In the data rows, zero lies at 4.5, halfway between 4 and 5.
Here are some points, one per row:
[1 6 6 4 7 5 5 5 6 4 5 6 6 2 2 4 4 5 2 6 5 2 3 5 6 3 5 8 6 5 3 5]
[4 5 5 5 1 5 3 5 4 3 5 5 3 5 5 4 7 4 5 4 3 3 4 4 4 6 8 6 5 3 6 2]
[3 6 4 5 6 7 5 6 6 4 4 4 4 7 5 4 5 5 4 6 5 3 5 3 6 2 4 4 5 6 5 5]
[6 3 6 3 6 5 2 3 8 7 5 4 8 6 1 4 5 8 4 5 2 5 7 6 3 6 3 3 4 2 5 4]
[6 4 2 7 2 5 6 5 1 6 5 4 5 6 0 8 3 5 7 4 3 5 7 6 3 4 6 4 4 5 3 4]
[5 5 3 3 9 6 3 5 4 8 3 3 5 5 6 5 5 5 4 7 6 1 4 6 5 6 7 4 5 3 4 4]
[1 3 6 4 4 3 5 4 5 7 4 8 3 5 0 6 5 5 4 6 7 8 4 2 6 3 4 4 4 6 3 2]
[2 0 4 7 0 3 7 6 5 5 2 4 3 6 7 5 7 1 2 6 7 5 3 2 5 5 6 6 4 5 3 4]
[3 4 4 5 3 4 4 5 4 8 2 3 4 6 5 6 6 2 2 6 4 4 4 6 5 4 3 5 4 5 2 4]
[8 5 4 7 1 4 7 3 5 6 5 5 6 4 3 5 5 4 5 0 4 5 8 5 3 4 6 2 4 4 6 3]
[5 8 6 4 7 4 5 3 5 3 5 3 4 3 4 5 6 5 4 4 6 4 5 3 5 6 4 2 4 5 6 2]
[4 2 6 5 6 3 5 3 4 6 3 5 4 3 6 3 5 6 5 6 5 5 5 5 2 2 7 0 4 6 4 4]
[5 9 5 7 6 4 4 3 6 2 3 7 6 6 7 3 5 5 6 3 5 7 5 6 4 5 5 5 5 4 7 5]
[6 6 3 1 5 6 5 6 3 5 4 3 4 4 7 5 3 4 3 3 6 3 2 5 4 5 3 3 4 6 5 4]
[4 2 7 8 7 4 5 5 6 2 4 5 5 3 3 7 4 4 4 4 6 6 5 4 4 3 6 4 3 5 4 5]
[6 8 4 5 6 4 3 4 5 2 4 6 4 3 1 3 5 3 2 4 4 5 5 4 3 4 1 2 5 3 3 5]
[4 2 6 6 3 5 5 3 3 5 3 5 7 5 6 5 4 3 5 6 5 1 5 6 3 3 4 5 4 5 7 3]
[3 4 0 4 1 6 5 6 2 5 6 2 4 6 9 4 3 5 5 4 5 5 3 8 4 4 5 3 3 4 7 4]
[3 5 5 8 6 4 2 3 4 5 5 5 4 4 1 3 6 3 6 4 4 5 4 7 4 5 8 5 5 4 5 2]
[3 3 4 5 0 4 3 4 5 6 4 5 5 7 6 6 6 0 4 5 4 7 4 0 6 6 5 6 5 6 4 5]
[4 2 3 6 6 5 5 6 4 4 4 4 5 5 4 5 3 6 4 4 3 2 5 3 3 5 7 4 4 4 4 5]
[7 3 3 0 9 6 5 6 5 2 5 2 2 6 3 6 3 5 6 8 4 6 6 7 5 4 1 8 0 3 7 4]
[9 5 5 4 8 5 4 3 5 4 5 5 5 5 5 3 0 5 5 3 3 2 4 5 4 4 1 4 4 3 5 4]
[7 4 8 3 5 5 4 6 7 4 4 4 4 3 9 7 1 5 3 6 4 6 6 6 2 5 5 3 4 4 4 6]
[5 4 8 2 9 4 4 8 6 5 5 5 3 4 6 3 2 8 4 2 5 5 5 2 6 2 6 5 6 6 5 4]
[8 4 5 6 1 6 4 3 2 5 3 5 7 7 4 6 4 4 9 5 5 5 3 4 5 5 6 4 5 4 6 5]
[7 3 3 4 4 6 3 5 4 6 3 7 6 5 4 4 2 3 4 3 3 9 3 7 4 6 5 5 5 0 7 4]
[4 4 5 6 0 5 5 4 4 5 4 3 6 4 0 6 6 5 4 6 3 4 3 4 5 4 7 7 5 4 3 3]
[6 2 0 4 5 6 4 4 4 3 4 3 4 5 8 0 2 4 4 3 2 5 4 7 4 6 4 1 6 4 6 8]
[5 4 3 7 4 5 5 5 4 2 5 3 5 7 4 4 4 5 2 4 3 2 5 5 6 6 5 2 5 4 4 6]
[4 4 6 1 4 5 2 6 6 7 5 2 2 4 8 3 2 5 9 5 3 6 4 7 4 5 5 3 5 3 5 5]
[5 9 6 5 4 5 5 3 4 6 4 7 6 5 2 5 6 5 5 5 4 2 3 5 4 3 3 4 4 3 5 2]
[4 6 4 4 3 5 5 4 5 4 5 6 4 5 5 7 5 5 4 6 4 6 4 5 5 4 4 4 5 4 9 5]
[5 6 5 4 7 3 5 3 4 6 3 7 5 0 0 4 6 4 4 0 5 4 4 3 5 4 4 3 4 6 3 4]
[8 2 5 2 9 5 2 5 8 5 7 2 2 3 9 1 2 6 5 3 4 3 5 4 3 5 5 3 5 1 5 6]
[6 3 5 1 0 4 4 3 5 7 4 7 3 5 6 6 6 5 3 6 4 2 5 6 6 6 4 7 4 3 4 6]
[7 4 1 6 3 6 5 5 2 0 6 0 6 3 9 4 5 4 6 3 3 6 3 5 4 4 6 4 3 3 6 6]
[1 6 6 1 6 3 7 9 4 3 7 5 2 2 5 9 2 6 4 7 6 4 5 6 7 3 4 5 5 7 3 6]
[5 3 3 3 8 5 4 5 6 3 6 5 5 6 9 5 6 4 4 5 2 6 4 0 3 5 4 3 4 4 3 5]
[8 7 5 4 6 5 3 3 6 5 5 3 5 2 1 4 5 4 6 4 4 4 7 5 4 4 4 7 4 3 3 2]
[2 2 3 4 0 7 4 6 4 2 4 1 5 6 6 5 4 7 6 3 7 6 5 7 5 5 7 6 6 3 5 5]
[7 7 3 6 5 5 4 6 1 1 3 7 5 6 4 3 6 5 5 4 3 5 6 5 4 5 6 5 5 4 4 5]
[7 4 5 5 1 6 5 6 3 4 5 5 4 4 8 5 2 5 9 4 4 6 8 5 5 6 2 5 4 2 4 5]
[6 4 6 4 2 4 4 2 6 8 7 2 4 4 0 4 5 3 3 5 4 4 4 7 5 2 4 5 5 4 0 3]
[4 6 4 4 5 3 4 5 5 5 7 6 5 4 3 5 2 4 4 4 6 3 5 3 5 5 3 7 5 6 5 4]
[2 1 3 7 4 5 4 5 4 5 5 4 6 5 8 8 5 4 7 5 5 6 3 5 6 3 4 5 4 7 5 3]
[2 8 7 7 8 4 7 7 5 3 5 7 3 4 5 3 5 4 6 6 5 4 6 2 6 3 4 2 5 6 2 5]
[6 5 6 5 4 4 5 6 3 4 3 5 0 5 5 3 4 4 5 4 3 3 7 5 4 4 4 4 5 8 3 5]
[3 6 4 4 8 3 6 5 5 4 4 7 1 4 1 4 5 4 6 8 6 4 2 1 6 5 2 5 5 6 3 5]
[0 7 6 3 0 5 5 4 3 6 6 4 3 5 1 6 6 3 3 6 6 4 6 3 5 4 6 7 5 5 4 4]
[8 5 5 5 8 5 5 4 3 4 6 3 7 5 7 2 3 4 4 3 5 5 6 6 4 6 5 5 5 3 7 6]
[1 3 4 6 0 5 5 7 0 5 2 1 5 6 7 6 8 6 4 6 6 5 2 3 3 5 5 6 4 7 6 5]
[2 5 6 2 9 4 4 5 4 7 6 4 2 4 2 2 4 4 4 7 5 6 4 1 5 3 2 4 4 7 4 2]
[6 5 4 7 8 3 6 0 4 4 5 6 9 1 4 5 6 3 7 3 6 6 3 4 3 4 1 4 5 4 5 5]
[0 3 5 3 0 3 4 7 3 5 5 4 3 5 6 6 6 6 3 7 7 6 3 5 4 4 6 6 5 7 3 4]
[6 4 2 3 4 7 4 6 4 5 5 4 5 5 5 4 6 3 4 3 2 4 4 8 4 7 4 4 3 3 8 7]
[7 2 7 3 9 7 4 6 7 5 4 2 5 5 9 1 2 6 5 3 5 7 4 5 3 5 6 4 5 3 6 5]
[2 6 4 7 0 4 6 5 5 7 2 4 6 3 0 5 5 5 6 3 4 4 4 6 7 6 4 9 4 2 4 6]
[5 6 5 4 8 5 4 6 3 0 6 4 5 4 6 6 3 2 3 6 6 2 5 5 5 4 2 3 5 7 6 4]
[0 8 5 5 6 2 5 4 5 6 4 5 4 6 1 4 5 5 4 4 6 4 4 1 5 3 4 6 4 7 3 6]
[8 5 6 4 7 6 6 3 9 4 5 7 8 4 6 1 6 6 8 5 4 6 4 6 3 5 5 4 6 3 1 4]
[2 1 7 6 1 6 4 3 3 6 4 4 3 6 5 6 6 5 1 5 7 4 3 2 6 5 4 3 4 5 5 3]
[3 5 7 4 3 3 5 5 3 5 4 6 4 1 2 5 6 3 2 5 6 5 5 1 5 4 6 5 6 5 2 6]
[5 4 5 5 3 3 5 7 6 5 3 6 6 4 3 6 6 6 6 0 5 5 4 6 7 4 7 2 4 5 4 4]
[6 6 5 2 6 7 4 3 7 6 4 6 3 3 5 4 4 3 5 3 5 4 5 4 2 4 3 5 6 4 5 4]
[6 4 1 1 7 4 4 3 7 8 3 4 6 2 5 2 4 5 5 4 4 5 5 7 2 4 5 7 2 4 6 6]
[3 3 5 3 3 4 4 5 4 3 5 5 4 7 4 3 5 3 6 4 6 3 5 4 5 4 5 6 6 6 5 4]
[6 7 4 6 8 5 4 3 5 8 4 7 6 5 5 4 5 2 2 6 5 4 4 4 4 5 2 3 5 1 4 5]
[4 1 4 5 2 5 6 4 4 6 5 2 4 7 6 7 4 6 1 3 5 3 5 6 6 4 5 5 4 5 5 5]
[6 4 2 6 8 5 4 5 5 2 6 5 2 6 5 4 4 5 5 2 4 4 6 5 3 5 5 4 4 3 2 7]
[2 5 3 6 6 5 4 5 5 3 7 5 4 4 8 4 2 6 4 7 4 4 6 5 6 5 6 2 6 5 7 3]
[8 9 4 4 9 3 6 3 5 4 5 6 1 4 3 4 6 5 2 0 5 5 5 2 6 5 7 7 6 6 4 4]
[3 4 4 7 2 4 5 5 1 6 5 0 4 8 8 5 4 6 1 6 4 2 5 4 6 6 2 3 3 8 5 7]
[4 4 5 6 2 3 5 3 5 3 5 8 7 2 3 4 4 4 7 3 4 3 4 3 3 5 8 8 4 3 4 0]
[7 5 5 5 3 5 5 5 8 6 3 5 4 6 6 6 5 5 3 7 4 7 4 2 6 6 3 5 4 3 9 4]
[5 5 4 3 7 2 4 4 4 6 5 5 5 2 3 3 3 3 4 5 5 4 5 4 4 4 5 4 6 7 4 3]
[9 2 3 4 9 6 5 2 7 4 5 5 5 4 2 4 5 3 4 5 4 5 5 6 3 4 2 8 5 0 5 5]
[0 3 5 6 2 5 6 4 3 6 3 5 2 5 7 4 6 4 6 5 5 2 4 3 5 5 0 5 4 4 3 3]
[5 6 2 6 3 7 3 4 5 6 4 5 7 6 3 5 6 4 4 4 3 3 4 6 4 4 4 5 5 1 6 4]
There is one direction along which these points spread out most. How far along it is each point below, from 0 to 99? The average is 50, and the first point in the table lies past the average. One standard deviation of the points above along it is 16.
[5 2 2 4 3 5 5 5 4 2 6 4 5 3 5 5 5 4 5 4 2 5 4 4 7 5 5 2 6 4 5 6] 49
[5 5 7 5 3 5 4 3 5 7 5 6 6 3 2 3 5 7 5 3 4 6 3 6 4 5 6 5 5 6 3 4] 53
[3 4 7 5 3 4 5 5 3 5 3 4 3 6 3 6 6 7 5 4 3 6 5 3 6 5 5 0 5 4 3 4] 63
[5 0 3 4 4 4 3 6 6 3 5 5 3 3 7 3 6 5 3 4 3 4 4 6 4 5 6 3 4 9 5 5] 49
[7 5 5 1 5 5 4 3 4 4 5 5 5 4 2 5 3 4 5 5 3 7 4 7 5 3 4 4 5 4 6 3] 39
[3 5 7 2 0 2 6 5 5 4 7 1 1 4 5 4 4 6 3 5 4 2 5 4 5 4 6 3 4 7 5 7] 66
[0 2 5 5 5 2 5 4 5 0 5 6 5 4 3 5 5 5 3 6 6 6 4 1 5 4 6 7 4 5 3 5] 67
[7 3 3 5 2 4 4 6 2 3 7 3 8 7 9 3 5 2 7 2 4 9 4 6 3 7 3 7 1 3 6 3] 42
[0 7 7 5 5 2 5 5 7 3 4 7 4 2 4 9 3 5 1 7 7 3 5 1 5 3 5 0 5 9 3 9] 69
[3 6 0 6 4 3 4 3 3 5 3 3 6 5 5 4 5 5 6 5 3 5 5 7 4 5 6 4 5 4 6 5] 51
[5 4 5 5 0 5 4 4 5 6 2 4 7 5 2 3 5 4 5 7 4 5 3 5 4 4 0 9 6 3 0 6] 63
[6 5 3 3 9 4 5 5 2 2 5 3 5 3 6 4 3 5 5 5 4 2 6 4 4 5 5 2 1 5 4 5] 33
